In the data rows, the value 128 means zero.
Some points:
[163, 163, 110, 218, 210, 123, 160, 147, 142, 242, 137, 170, 165, 97, 181, 193, 112, 240, 50, 167, 122, 126, 46, 151, 125, 250, 127, 156, 151, 199, 173, 110]
[116, 109, 202, 164, 160, 93, 136, 135, 127, 139, 148, 147, 102, 141, 137, 113, 87, 85, 138, 129, 160, 121, 85, 172, 145, 128, 151, 125, 144, 128, 150, 135]
[137, 159, 102, 112, 117, 99, 107, 79, 137, 73, 135, 112, 137, 105, 112, 117, 183, 125, 118, 108, 128, 114, 94, 136, 125, 86, 127, 101, 89, 84, 160, 124]
[134, 82, 137, 95, 97, 156, 155, 155, 157, 178, 104, 158, 143, 151, 112, 184, 126, 148, 144, 156, 100, 148, 174, 56, 132, 153, 62, 129, 97, 98, 104, 144]
[135, 114, 178, 118, 104, 118, 95, 169, 94, 100, 173, 109, 49, 138, 115, 119, 131, 83, 111, 137, 146, 138, 112, 174, 138, 95, 149, 67, 127, 92, 132, 145]
[141, 118, 109, 124, 150, 115, 162, 130, 136, 103, 134, 125, 188, 128, 161, 117, 141, 127, 134, 106, 115, 152, 119, 88, 130, 114, 68, 160, 143, 120, 149, 136]
[132, 121, 172, 151, 135, 99, 136, 80, 133, 111, 122, 163, 130, 134, 135, 120, 101, 124, 136, 107, 132, 120, 103, 170, 116, 125, 121, 165, 129, 139, 137, 131]
[117, 65, 196, 116, 182, 118, 122, 122, 139, 100, 176, 112, 58, 175, 139, 189, 130, 126, 225, 112, 180, 82, 159, 198, 126, 62, 21, 72, 180, 134, 128, 142]
[69, 125, 131, 129, 97, 108, 131, 71, 112, 123, 134, 156, 87, 105, 119, 93, 83, 139, 136, 139, 122, 141, 71, 110, 122, 137, 107, 117, 91, 114, 89, 127]
[142, 131, 145, 133, 192, 191, 157, 243, 141, 119, 196, 144, 134, 196, 145, 95, 125, 101, 177, 167, 121, 134, 122, 227, 107, 171, 168, 53, 96, 102, 152, 135]
[163, 140, 117, 149, 148, 140, 87, 95, 104, 160, 176, 144, 87, 120, 93, 113, 131, 133, 171, 90, 121, 74, 113, 102, 142, 136, 167, 89, 102, 125, 122, 114]
[149, 173, 163, 126, 145, 62, 207, 67, 126, 89, 109, 126, 126, 85, 116, 112, 134, 151, 48, 107, 147, 168, 176, 136, 103, 66, 159, 137, 67, 175, 137, 124]
[147, 110, 90, 144, 138, 137, 120, 113, 110, 137, 126, 120, 161, 124, 97, 142, 92, 135, 94, 113, 113, 142, 138, 107, 120, 121, 103, 99, 132, 140, 88, 105]
[136, 105, 75, 118, 75, 84, 178, 188, 99, 148, 131, 119, 192, 148, 121, 91, 140, 126, 168, 62, 140, 78, 87, 133, 131, 91, 149, 182, 93, 100, 157, 152]
[92, 136, 122, 170, 125, 171, 123, 128, 96, 137, 154, 124, 172, 116, 36, 144, 139, 118, 75, 96, 102, 69, 178, 99, 148, 115, 159, 45, 145, 159, 115, 131]
[80, 87, 36, 122, 91, 117, 196, 122, 93, 148, 132, 139, 116, 109, 98, 68, 105, 203, 193, 124, 94, 136, 125, 187, 139, 163, 136, 91, 90, 115, 119, 185]
[183, 152, 153, 140, 94, 139, 131, 75, 142, 116, 125, 166, 144, 129, 120, 197, 143, 165, 155, 113, 150, 123, 120, 161, 138, 152, 142, 135, 130, 180, 131, 99]
[73, 183, 112, 115, 121, 129, 78, 90, 84, 175, 119, 141, 112, 102, 103, 138, 102, 133, 168, 92, 211, 95, 156, 150, 115, 103, 179, 171, 111, 179, 134, 110]
[144, 140, 144, 135, 149, 131, 118, 114, 108, 107, 179, 123, 80, 136, 120, 109, 160, 98, 144, 121, 133, 93, 89, 163, 173, 103, 138, 112, 117, 88, 111, 143]
[165, 154, 143, 126, 85, 118, 102, 55, 121, 124, 121, 145, 107, 88, 95, 162, 138, 126, 140, 93, 109, 92, 108, 128, 143, 121, 125, 142, 155, 144, 116, 113]
[72, 88, 82, 135, 75, 215, 79, 150, 126, 184, 78, 136, 154, 176, 44, 186, 200, 180, 91, 184, 184, 121, 219, 201, 182, 111, 213, 161, 233, 40, 70, 130]
[145, 120, 103, 144, 124, 132, 117, 134, 136, 85, 108, 98, 161, 91, 132, 140, 127, 108, 123, 105, 85, 147, 103, 71, 59, 113, 113, 153, 127, 120, 125, 120]
[96, 154, 123, 86, 138, 178, 119, 97, 159, 121, 75, 163, 189, 81, 159, 120, 111, 93, 137, 228, 120, 133, 171, 158, 67, 89, 100, 171, 76, 145, 108, 143]
[59, 213, 56, 72, 95, 158, 120, 97, 118, 197, 115, 175, 107, 125, 148, 137, 153, 177, 92, 122, 152, 171, 155, 111, 159, 189, 160, 50, 142, 129, 163, 117]
[171, 116, 146, 118, 105, 121, 115, 75, 119, 94, 134, 95, 129, 108, 114, 118, 151, 79, 166, 111, 108, 130, 113, 142, 117, 114, 128, 99, 133, 114, 152, 125]
[118, 135, 132, 134, 114, 122, 152, 142, 152, 87, 136, 156, 152, 127, 174, 125, 168, 158, 160, 151, 109, 143, 98, 120, 144, 158, 120, 121, 129, 104, 134, 110]
[117, 119, 131, 153, 127, 111, 120, 65, 128, 125, 102, 126, 114, 114, 131, 103, 101, 152, 140, 112, 144, 109, 100, 174, 106, 130, 127, 150, 82, 112, 73, 110]
[106, 94, 87, 81, 127, 120, 124, 112, 147, 143, 110, 112, 184, 133, 155, 103, 136, 121, 120, 141, 134, 142, 143, 111, 90, 70, 116, 132, 155, 79, 106, 153]
[115, 120, 142, 117, 127, 124, 127, 166, 118, 91, 141, 84, 100, 93, 158, 116, 111, 94, 119, 145, 141, 163, 171, 147, 101, 117, 139, 92, 133, 127, 152, 122]
[179, 126, 121, 96, 104, 137, 112, 100, 150, 133, 120, 73, 127, 94, 108, 85, 113, 88, 111, 103, 109, 129, 86, 95, 138, 96, 100, 148, 112, 156, 124, 112]
[181, 98, 108, 85, 109, 148, 158, 132, 169, 221, 119, 131, 142, 86, 87, 146, 169, 122, 104, 173, 106, 203, 148, 61, 109, 132, 84, 146, 142, 193, 60, 198]
[101, 162, 126, 92, 146, 115, 113, 218, 106, 111, 144, 123, 114, 158, 122, 145, 156, 97, 168, 132, 125, 171, 128, 169, 93, 120, 169, 105, 91, 67, 138, 127]
[99, 170, 96, 143, 113, 110, 137, 111, 123, 183, 87, 165, 97, 142, 129, 132, 123, 202, 140, 109, 151, 109, 170, 120, 151, 145, 172, 95, 102, 119, 90, 139]
[192, 144, 86, 180, 200, 144, 152, 137, 166, 227, 194, 144, 145, 192, 174, 158, 113, 157, 125, 162, 70, 116, 106, 135, 140, 138, 71, 177, 175, 193, 133, 50]
[92, 62, 165, 154, 77, 175, 143, 141, 144, 119, 93, 116, 153, 162, 63, 164, 197, 103, 118, 102, 168, 164, 168, 66, 104, 191, 211, 179, 243, 81, 143, 76]
[165, 180, 105, 139, 184, 124, 94, 134, 146, 91, 66, 77, 101, 84, 120, 162, 148, 151, 109, 68, 23, 59, 48, 73, 212, 70, 103, 176, 82, 163, 141, 138]
[110, 122, 86, 119, 171, 144, 119, 165, 149, 58, 122, 119, 98, 142, 120, 119, 175, 100, 142, 102, 87, 120, 162, 88, 135, 164, 177, 100, 147, 64, 94, 136]
[221, 130, 168, 146, 138, 128, 105, 118, 100, 140, 152, 132, 162, 110, 130, 92, 136, 113, 129, 155, 117, 66, 99, 133, 166, 107, 133, 148, 113, 149, 139, 71]
[207, 200, 103, 133, 86, 194, 111, 69, 139, 200, 133, 110, 142, 162, 84, 151, 121, 216, 125, 149, 123, 112, 94, 113, 164, 129, 132, 222, 98, 171, 153, 78]
[95, 129, 88, 120, 144, 130, 139, 156, 155, 73, 119, 100, 130, 146, 145, 95, 174, 120, 154, 135, 78, 151, 110, 98, 119, 179, 128, 110, 145, 97, 121, 107]
[130, 106, 105, 126, 124, 120, 171, 145, 136, 98, 124, 132, 180, 134, 163, 115, 142, 134, 131, 104, 106, 154, 136, 88, 117, 112, 80, 161, 142, 133, 132, 141]
[120, 21, 181, 86, 116, 186, 140, 202, 155, 115, 116, 168, 103, 128, 143, 102, 141, 150, 40, 103, 150, 156, 204, 144, 118, 254, 180, 50, 194, 93, 168, 113]
[98, 160, 196, 188, 168, 98, 152, 150, 161, 146, 127, 142, 137, 156, 87, 126, 95, 126, 131, 100, 143, 108, 89, 185, 188, 119, 146, 199, 159, 125, 176, 120]
[176, 104, 124, 116, 126, 146, 118, 144, 150, 174, 108, 139, 155, 124, 118, 163, 126, 165, 98, 160, 109, 137, 154, 71, 132, 187, 105, 134, 150, 102, 97, 138]
[74, 159, 139, 101, 129, 102, 97, 88, 120, 118, 94, 139, 83, 122, 128, 115, 98, 110, 126, 125, 198, 116, 163, 109, 103, 125, 169, 130, 117, 168, 104, 120]
[160, 119, 115, 130, 131, 132, 135, 100, 141, 121, 126, 119, 160, 109, 128, 117, 111, 131, 104, 113, 99, 139, 95, 99, 141, 108, 103, 157, 119, 148, 150, 113]
[137, 130, 221, 159, 145, 110, 144, 100, 127, 146, 157, 146, 130, 156, 109, 102, 100, 93, 132, 140, 181, 121, 76, 182, 133, 141, 136, 119, 160, 147, 154, 120]
[120, 100, 122, 136, 147, 127, 139, 87, 120, 92, 135, 102, 144, 133, 193, 126, 145, 112, 125, 122, 92, 160, 145, 111, 60, 89, 138, 113, 84, 110, 135, 150]
[141, 101, 120, 122, 192, 155, 99, 190, 115, 85, 144, 132, 81, 152, 112, 163, 187, 102, 170, 108, 127, 89, 139, 134, 127, 165, 172, 90, 98, 123, 115, 141]
[122, 123, 93, 129, 110, 152, 131, 120, 118, 139, 134, 96, 128, 132, 122, 122, 85, 161, 103, 123, 122, 137, 153, 113, 120, 171, 114, 92, 151, 104, 121, 122]
[94, 147, 182, 153, 173, 92, 127, 116, 127, 141, 82, 170, 103, 103, 135, 114, 101, 112, 131, 103, 244, 119, 151, 171, 111, 115, 167, 132, 111, 179, 96, 131]
[121, 168, 113, 132, 160, 138, 100, 69, 109, 112, 123, 129, 96, 147, 157, 96, 90, 107, 82, 160, 118, 145, 102, 123, 71, 153, 82, 172, 114, 110, 123, 135]
[77, 128, 160, 141, 156, 86, 99, 142, 109, 103, 98, 98, 89, 123, 130, 107, 53, 87, 110, 127, 231, 107, 127, 128, 111, 96, 123, 130, 96, 146, 150, 139]
[140, 130, 82, 116, 134, 143, 143, 154, 172, 106, 132, 110, 164, 111, 140, 131, 125, 127, 143, 134, 85, 146, 112, 73, 110, 152, 107, 131, 124, 126, 170, 122]
[91, 112, 123, 125, 122, 122, 132, 203, 89, 110, 131, 121, 106, 151, 142, 123, 70, 118, 88, 136, 173, 152, 159, 153, 133, 138, 113, 113, 130, 150, 132, 125]
These points spread out most along one direction. Take the direction at right angles to it along which they spread out most. Go by this last direction. For each point below, how far along it does it lie, from 0 to 99? 50 is the average, and the first point above lies past it. One standard deviation of the points above along it is 16.
[158, 116, 93, 144, 134, 85, 127, 100, 144, 82, 133, 84, 194, 111, 178, 108, 120, 107, 130, 111, 83, 157, 126, 111, 125, 111, 79, 125, 151, 137, 124, 146] 47
[138, 156, 97, 124, 72, 178, 131, 92, 150, 209, 114, 144, 83, 148, 88, 120, 128, 146, 138, 132, 130, 112, 95, 98, 145, 129, 128, 203, 92, 181, 116, 102] 60
[141, 69, 140, 85, 132, 103, 115, 205, 65, 148, 140, 102, 59, 167, 172, 125, 123, 66, 71, 185, 149, 119, 142, 190, 155, 136, 117, 133, 148, 109, 135, 132] 44
[135, 176, 142, 112, 136, 116, 123, 94, 110, 113, 139, 126, 157, 122, 76, 203, 161, 151, 166, 105, 128, 97, 121, 145, 204, 106, 131, 149, 171, 155, 109, 104] 49
[129, 133, 130, 115, 115, 98, 138, 133, 116, 121, 142, 131, 163, 134, 182, 103, 134, 120, 137, 122, 118, 166, 175, 96, 126, 141, 114, 173, 128, 124, 134, 140] 54
[149, 105, 146, 114, 109, 143, 148, 173, 138, 180, 87, 149, 162, 149, 99, 156, 143, 163, 142, 146, 94, 126, 152, 62, 139, 150, 78, 143, 161, 91, 86, 154] 77
[117, 162, 173, 127, 104, 102, 140, 138, 118, 91, 128, 95, 97, 133, 142, 113, 103, 89, 98, 149, 140, 136, 144, 134, 109, 76, 164, 125, 106, 138, 156, 145] 31
[139, 123, 101, 109, 116, 145, 115, 191, 181, 127, 115, 96, 127, 124, 144, 142, 120, 155, 157, 173, 64, 151, 142, 48, 163, 198, 123, 120, 186, 79, 112, 149] 79
[106, 119, 151, 124, 107, 100, 115, 119, 127, 81, 118, 109, 127, 116, 156, 108, 104, 95, 127, 131, 146, 160, 153, 131, 105, 96, 134, 121, 121, 101, 136, 131] 36
[96, 114, 166, 109, 129, 111, 92, 124, 102, 111, 152, 97, 134, 83, 167, 77, 160, 109, 123, 122, 109, 138, 162, 117, 110, 88, 74, 67, 96, 128, 114, 195] 35
[84, 100, 142, 125, 88, 124, 123, 186, 121, 122, 156, 147, 73, 133, 121, 142, 133, 95, 114, 155, 140, 108, 109, 150, 122, 77, 162, 107, 104, 148, 146, 121] 38
[126, 150, 134, 162, 103, 100, 123, 73, 94, 153, 137, 192, 143, 111, 143, 189, 147, 153, 140, 139, 116, 112, 92, 155, 172, 146, 128, 92, 139, 164, 132, 157] 51
[164, 138, 119, 154, 135, 120, 158, 119, 150, 100, 139, 123, 173, 149, 143, 99, 92, 132, 157, 134, 104, 128, 94, 128, 118, 119, 90, 160, 117, 134, 149, 128] 45
[87, 114, 131, 118, 103, 117, 100, 178, 116, 72, 124, 115, 88, 118, 162, 111, 109, 98, 119, 141, 155, 131, 154, 144, 87, 85, 121, 108, 114, 140, 134, 132] 34
